Here is a table of points, one per row:
[-14 -51 -17  77 -38  -6 -18  41  38 -14  30  -6 -41   7   7  18   7   5
  28  42 -40  -5 -22 -33   9 -27  24  18 -33 -18  30   3 -48  44 -68 -30
 -12  52  23  -9 -74  18   6  18  29]
[ 17  13  24 -46 -38 -16  -3  50  82 -19 -44  -8  10  -7   9  32  22 -45
  -4  -6  -4 -28  -1  -3  48 -16 -19   9 -29  15  22   2  -2 -25  -6  26
  24   4 -55  28  40  29 -17 -26 -25]
[ 22 -49  39 -45  -1 -15 -52   6 -46 -99 -14 -45 -17  -7 -23   5 -27  10
  31  18 -21 -97   2 -33  43   3   4  15  -7  67  11   3  24  54 -33  -7
 -11  11 -41  -3  12 -18  22 -28 -23]
[ 41   6  14  -9  39   2 -93  14 -41   5  45  46  36  15  -9  -4 -15 -26
  20 -10   7  30 -15  22 -12 -63 -27  83 -28 -12  -2 -12  -6  13 -29 -19
 -11  29 -32 -21  65  26 -25  36 -34]
[-12  21  34 -81   6  26   8  15   4  17   4  14 -34  13 -15  51 -23  10
  38 -26  32 -77 -21   6 -29 -86 -27 -19 -17  44  16  -6 -20  45  -6  -7
  13  11  23  38 -52 -27  53  -4 -25]
[-84  -9   3 -92   0  25 -49  28  27   8  12  33 -38 -22   5   2 -19   6
 -43  33 -44  16  10  28   6  14  11   1  12  49 -17  -4  27  20  -2 -65
  43 -10 -15  -2 -22  71  10  14 -64]
[-17   5   3 -64 -46 -32 -12  28  -8 -14 -18 -15 -23  15 -77 -21 -23 -31
  10 -41  24  46  44   9  19  -9  11 -46 -34   4  13  19  35  29 -40  28
 -33  46 -31  12  18  15   3  50  54]
[-35 -67  13  21   7  27 -11  27 -11 -14 -57  34   0  17 -51  10 -19   5
 -23  24 -18  -5  72 -40 -60  23 -34   9 -39  48  23  45 -25 -31 -11   4
 -40  33  38 -17 -15  10  23  17 -56]
[ 39 -65  29  13  -8 -27 -43 -24  54 -10 -14  45  -7 -15 -14   9 -29 -35
  36 -25  15  20 -29   6 -14  28 -31  -2  45   9  17  11  50  21  -9 -59
   4 -32  34  55  31  -3  50 -49   0]
[ 37  14 -21   3 -24  46   1 -25 -16 -16  19  61 -59   2 -22  29 -17 -17
  33  61 -41  -2   7 -80  17   1 -57 -62 -18  10 -44  10  21  14  21   9
 -18 -17 -33  46   2  34  -6  58 -30]
[-13   8  42 -29  -9  32  -5  22 -11  40 -13  19 -31   7 -59  43 -26 -14
  44  20 -53  -7 -21  27  34  30  39  39   8 -23  30 -74  24  30  23  10
 -53  41  30  26  20 -24 -12 -75 -50]
[ 37 -14 -46 -42  11   9  -2 -24 -11  11 -17  39 -13   8  19  28 -29 -29
 -37 -10   2 -10  52  44  43  43  17   5 -32 -21  81  30 -47  26  42  25
 -53 -64 -68  -5 -65 -18  20  15  -8]
[ 11  38   8  19 -49 -32 -32  28 -30  -5  -5 -14 -44   6 -34  14  -6   1
  26  44  18  35  37 -30  83  -5 -37  43  41  48   3  40 -44  11   7  -9
   8 -23  60  -4   3   9  35  32 -66]
[ 73 -16 -40 -58 -38 -19 -33  24   5  42  25 -29 -48 -19  14  33  18 -27
  10 -24 -36 -98  25  16   3  27 -17 -28 -53  32 -26 -15  24   1  -3 -10
 -43  15  63 -24  27  37   8  -2   5]
[ -7 -22   7 -47 -16  49 -36  -8 -27  51  -7   5  10 -33  21  20  15   3
  16  41  49  25   3 -62  43 -27  27 -37   8  71  34 -32  -3 -12 -39  11
 -26  18 -12 -15  37  -5  44  14  38]
[  9 -13  -5  10 -40 -14 -68 -14 -21  49 -42  18 -17  22  -2 -16 -23  19
  69  11  25 -51   7  28   7 -30  14 -29  54  26  13 -24  26 -11 -98  63
   3  -2 -28 -10 -22  54  -5  21 -53]
[ -7 -53 -14   5 -19  46  18  44  11   9 -18  36 -38  17 -49  23 -75  10
  13   2  10  -7 -17  -4  58 -11 -14 -35 -26 -18 -26  19 -55 -11 -42 -19
 -12 -27 -15 -60  86  12  60   5 -61]
[ 37 -11 -33 -20  -8 -13 -41  33 -26 -35  -8  28   9  10 -47   0   7  27
   0  -1  26 -24 -27 -20   3 -15  28 -57   1  30  -6 -10 -36   1  84  -4
 -19  33 -16   8  -7  93  30 -82  13]
[-34   8 -52 -32 -19 -62 -11   9   3   5   1   5 -23 -52 -50  27 -50 -50
  -7  99  19 -56 -14  49 -21 -41  -6  20 -46  15 -30 -33   7 -19 -24   8
 -47 -53 -23  29   9  21  61 -37   7]
[-13 -19 -33  13   8 -45 -16 -11  -2  67  -8 -10 -48   1  22 -22 -10  44
  29 -22   3  12 -20 -10  24 -42  21  21 -48  52   2  73  49  -4  34 -23
 -58  23 -77  10  32 -14  14 -16 -49]
[ 32 -22  55  56 -17  18  33  29  21 -13  54 -37  27  27  13 -10 -16  27
   4  17  44 -17   2  42 -22   6  61   8 -50  25 -11  -9   4   7  23  29
 -26 -47  -9   6  -7 -11  32  63 -50]
[ 12  25   1 -11  -6  47 -43 -19  34 -22  22  13  -9   9   5  10 -10  -6
  90  65 -59 -20  30  26 -17 -37  64  14 -26  11  49  83  16  -4  22  10
  12   9   3 -36  58  15  64  -2   8]
[ 20 -16 -53 -63 -48  32 -25  -9 -23   4  -2 -83  28 -33 -46   8 -35   0
  42 -20  -1  13 -24  -1  -9   9  -5 -57 -71   9  -2   8 -24 -18 -12  -1
  50  -9  -8  34 -24 -44 -26 -34 -41]
[ 66   3 -44 -21  28  60   9  38   1   9 -47 -48  24 -24 -43   1   4 -10
  26  16 -31 -22 -23   7  -3 -22  38  22  52 -22  15  42   2  13 -20 -31
 -54 -36 -15  22 -20  37  42  96 -35]
[ 14 -27  13 -85  27 -17 -44  53 -21  15 -42   0 -47  14  89 -25 -30 -22
  61  22  -4  51 -58 -10 -30  27  12   3 -37 -10 -12  21   7  13  -4  33
 -28 -22   9   2  -1  38  49  10 -22]
[-39 -31  -9   8  49  -7 -24  36 -61  32   3   3 -68  -1 -13  39  30 -32
  53  -7  -2  -8  34  -1 -45  22  58  -6  25  52 -30  35 -59   9 -63   6
   3 -15 -23  46  69  17 -10  -1  10]
[-34 -30  15 -33 -12  -2  39 -55 -21  34 -24  10  30   8  -3  -5   9 -35
 -50  16  -8 -51 -56  -7  34  12   7  14 -22 -19  -8  57   4  58 -19  13
  31   7  32  19  44  56  33 -14 -44]
[ -1 -27 -25 -32 -38  -8 -33  33   0  24  -6  28  45  -8  -7  13  43  24
  27  13 -40  15  33  -5 -23 -12  11 -17  23   7 -81  -2 -23  56 -41  40
 -44  24 -38   2  13 -44  43 -30 -38]
[  3  16 -21 -11 -17  -1  23  54 -76  -4 -33  57  19   2  18 -24  11 -35
   5  -6  40 -16 -17  18  33 -38  22 -87 -14  -4 -21  25  57 -17  -6 -29
  -2 -31   6 -47 -20 -45 -41 -16 -13]
[-54 -61 -25  -7  19  38  21  14   6 -14 -26 -36 -11 -27  37 -33   6   0
  76  29  21 -36  63  47  40 -26 -66  33 -14  -8 -27 -14   2  39  22  -3
  -4  19  12  24  18  49 -10 -20   6]
[  7  -3  52  21  -4  41 -34  33 -29  24  20 -28 -63  -2  -7  -7  -9 -33
  -1  13   5 -30  37 -53 -40  -8   7  54  -9 -75 -18  21  22 -10  -1 -10
  -9 -19 -65 -34 -37  -1  71 -30  -5]
[ -6 -48  44 -62 -19 -35  42   5 -24  37  26  48   8 -24 -16 -11 -71  27
  31   1 -49 -29   7  -1  30  -4   2  64  30   2 -39  54 -16 -57   7   2
   6  12  14  -4 -15  27  -6  19  19]
[ -21   30  -35  -55   24   16  -21  -29  -12  -35   13   13  -29   14
    5    9   14   38  -18  -41    1   26  -10  -35  -10  -21    9   21
  -22   42  -23   23   26  -15 -103   26  -55  -67   34   -9  -10   30
  -26  -45   -7]
[ 12 -49  20 -27  47 -22  -5   5  11  -4  21 -25 -33 -37 -44 -13  44  34
  28  -4 -28  10 -11   1  16 -28 -10 -49 -13 -44  71  -3   1  23  58  44
  13 -68  -3 -56  14   2  -4  29 -33]
[ -79  -46  -19  -20  -47   22 -108  -32  -32  -50   12    0  -38  -15
    5   90   22  -17   39  -25  -28   -9  -48    8   36   20    4  -17
  -19  -46  -42   19   -4  -52   15    1  -59   15   -7   22  -26   12
   46   64  -48]
[-17  65   0  15  90 -22 -29  -5  18  -6  28 -76  15  13  25  41 -47  24
 -24  15 -15 -22  25  -6 -11   5 -23 -65  32 -44   3  11  32  -5  -1  -6
 -13   9  15 -26  19  11  31  -2  -9]
Along one direction, these points spread out more than along any other. Take the direction at right angles to it along which they spread out most. Go by this last direction. How many in every 100 of the points above lie lower along it than each point below? Round to a whole number. More than half of the points above lie lower than the first one.
[ 39 -65  29  13  -8 -27 -43 -24  54 -10 -14  45  -7 -15 -14   9 -29 -35
  36 -25  15  20 -29   6 -14  28 -31  -2  45   9  17  11  50  21  -9 -59
   4 -32  34  55  31  -3  50 -49   0] 61
[ -7 -22   7 -47 -16  49 -36  -8 -27  51  -7   5  10 -33  21  20  15   3
  16  41  49  25   3 -62  43 -27  27 -37   8  71  34 -32  -3 -12 -39  11
 -26  18 -12 -15  37  -5  44  14  38] 67
[  3  16 -21 -11 -17  -1  23  54 -76  -4 -33  57  19   2  18 -24  11 -35
   5  -6  40 -16 -17  18  33 -38  22 -87 -14  -4 -21  25  57 -17  -6 -29
  -2 -31   6 -47 -20 -45 -41 -16 -13] 8
[ -1 -27 -25 -32 -38  -8 -33  33   0  24  -6  28  45  -8  -7  13  43  24
  27  13 -40  15  33  -5 -23 -12  11 -17  23   7 -81  -2 -23  56 -41  40
 -44  24 -38   2  13 -44  43 -30 -38] 72
[ 20 -16 -53 -63 -48  32 -25  -9 -23   4  -2 -83  28 -33 -46   8 -35   0
  42 -20  -1  13 -24  -1  -9   9  -5 -57 -71   9  -2   8 -24 -18 -12  -1
  50  -9  -8  34 -24 -44 -26 -34 -41] 6
[-17   5   3 -64 -46 -32 -12  28  -8 -14 -18 -15 -23  15 -77 -21 -23 -31
  10 -41  24  46  44   9  19  -9  11 -46 -34   4  13  19  35  29 -40  28
 -33  46 -31  12  18  15   3  50  54] 31
[-17  65   0  15  90 -22 -29  -5  18  -6  28 -76  15  13  25  41 -47  24
 -24  15 -15 -22  25  -6 -11   5 -23 -65  32 -44   3  11  32  -5  -1  -6
 -13   9  15 -26  19  11  31  -2  -9] 14
[ 11  38   8  19 -49 -32 -32  28 -30  -5  -5 -14 -44   6 -34  14  -6   1
  26  44  18  35  37 -30  83  -5 -37  43  41  48   3  40 -44  11   7  -9
   8 -23  60  -4   3   9  35  32 -66] 89
[ -79  -46  -19  -20  -47   22 -108  -32  -32  -50   12    0  -38  -15
    5   90   22  -17   39  -25  -28   -9  -48    8   36   20    4  -17
  -19  -46  -42   19   -4  -52   15    1  -59   15   -7   22  -26   12
   46   64  -48] 83
[  7  -3  52  21  -4  41 -34  33 -29  24  20 -28 -63  -2  -7  -7  -9 -33
  -1  13   5 -30  37 -53 -40  -8   7  54  -9 -75 -18  21  22 -10  -1 -10
  -9 -19 -65 -34 -37  -1  71 -30  -5] 56
[-35 -67  13  21   7  27 -11  27 -11 -14 -57  34   0  17 -51  10 -19   5
 -23  24 -18  -5  72 -40 -60  23 -34   9 -39  48  23  45 -25 -31 -11   4
 -40  33  38 -17 -15  10  23  17 -56] 92
[ 17  13  24 -46 -38 -16  -3  50  82 -19 -44  -8  10  -7   9  32  22 -45
  -4  -6  -4 -28  -1  -3  48 -16 -19   9 -29  15  22   2  -2 -25  -6  26
  24   4 -55  28  40  29 -17 -26 -25] 19
